Each row has a name. After each piece below comes the name of the row it's from, unless a question asks for something else. Each question is about the rows just above it. Places in a row count from 1.

Columns, left to right: Z H F J M A B Q S
[-30  -2 -17 103  41  16  15  19   4] -> k_312
[-54  -5  21 -38 -15  13 -13   4  22] -> k_218
[ 30  41   1 -20  27  13  -6 -30  31] -> k_329
[ 42   6 -19  97 -27  20  -2 -20  -3] -> k_558
[120  40   4  32   9  39   1  22 -18] -> k_387
[  1  31 -31 -19 -16  -9  14 -24 -57] -> k_97
[ 56 -18 -18  51 -26  -8 -12 -22   6] -> k_709
[ 48  11 -19  17   4  13 -13  24  32] -> k_851
[-30   2 -29 -40 -23   1  -6  27  12] -> k_151
[  3  -1  -6   8 -43   5 -32  -4  10] -> k_773
Places of [-26] in row k_709: -> 5
Where do [  3  -1  -6   8 -43   5 -32  -4  10] appear? -> k_773
The row with [-54  -5  21 -38 -15  13 -13   4  22] is -> k_218
which: [-30  -2 -17 103  41  16  15  19   4] -> k_312
Which column holds [ 97  32 -19] top down? -> J

Columns, left to right: D K X U
[110 -35 -16 -35] : k_903
[-29 -56  40  14] : k_151
[ 93  -4 -52 -11] : k_558
[ -9 -77  51 -36] : k_851
[-47  25 -36  21] : k_329
[-54 -95  17 -35] : k_387
[ 99 -75  46 -28] : k_773
[-51   0  10  34] : k_97
[ 27  51 -68   8] : k_312
[  38  -69 -117  -50] : k_218
[-60 -74  61  -2] : k_150
Every place of [-35] in k_903: -> 2 4
The row with [ 99 -75  46 -28] is -> k_773
Which column holds this, read top down? [ 34   8 -50  -2] -> U

Columns, left to right: C N Y L V W
[ 25  46  34  83 -14 -73] -> k_329
[-12  85  27 -21 -29  17] -> k_903
[-25  12 112 -29 -89  13] -> k_151
[ -4 -45  16  49  86 -84] -> k_387
[-33 -33  28 -34 -33 -33] -> k_709
[-11 -39  46  61 102 -13] -> k_97
[ 49 -45  86  49  86  86] -> k_312
[ 96  46  34  83 -14  83] -> k_558
[ 96  46  34  83  87 -73] -> k_218
Where do [-25  12 112 -29 -89  13] appear? -> k_151
Places of [96] in row k_218: -> 1
which: [-11 -39  46  61 102 -13] -> k_97
which: [-12  85  27 -21 -29  17] -> k_903
At which places does k_312 hold [86]? -> 3 5 6
Every place of [-33] in k_709: -> 1 2 5 6
Which row holds [ 96  46  34  83 -14  83]? -> k_558

Columns, left to right: G P E R T
[-26 -26 -33 -22 -32] : k_851
[-32 -32 -37 -18 -37] : k_773
[-19 -17 -17 -17 -17] : k_903
[ 20 -28 112 -43  99] : k_312
[-26 -26 -31 -23 -30] : k_218
[-27 -27 -31 -24 -31] : k_329
[-31 -18 -36 -27 -35] : k_151
which: [ 20 -28 112 -43  99] -> k_312
[-17 112 -31 -31] is in which column, read top down? -> E
Every place of [-27] in k_151: -> 4
At which places does k_903 hold [-17]? -> 2 3 4 5
Places of [-32] in row k_851: -> 5

Columns, left to right: lazos Fibin kope dig
[-99  16 -32 -79]  k_97
[29 29 29 29]  k_709
[-48  30  18  28]  k_329
[  75 -100   35   75]  k_773
[ 43  57 -31 -69]  k_387
[-25 -10  28  69]  k_851
[-7  5 12 28]  k_151
Where do [-48  30  18  28] appear? -> k_329
The row with [-99  16 -32 -79] is -> k_97
At which places does k_709 hold [29]? -> 1 2 3 4
Places of [-100] in row k_773: -> 2
[ 29 -48  75  43 -25  -7] is in which column, read top down? -> lazos
Which column holds this, read top down? [-32  29  18  35 -31] -> kope

Columns, left to right: pef Gal vare Fodek
[ 13  27 -17  84] = k_150
[ 55  29  67 111] = k_709
[ 44 -25  30 104] = k_97
[ 44 -25  30 112] = k_329
[ 51 -19   7 109] = k_773
[ 49  11 -10 108] = k_558
[ 7 21 37 80] = k_903
[29 14 55 95] = k_151
[ 75 -16  25 124] = k_387
which: [ 51 -19   7 109] -> k_773
which: [ 7 21 37 80] -> k_903
[44 51 49  7 29] is in which column, read top down? -> pef
which: [ 44 -25  30 104] -> k_97
which: [ 13  27 -17  84] -> k_150
Which column holds [44 51] top down? -> pef

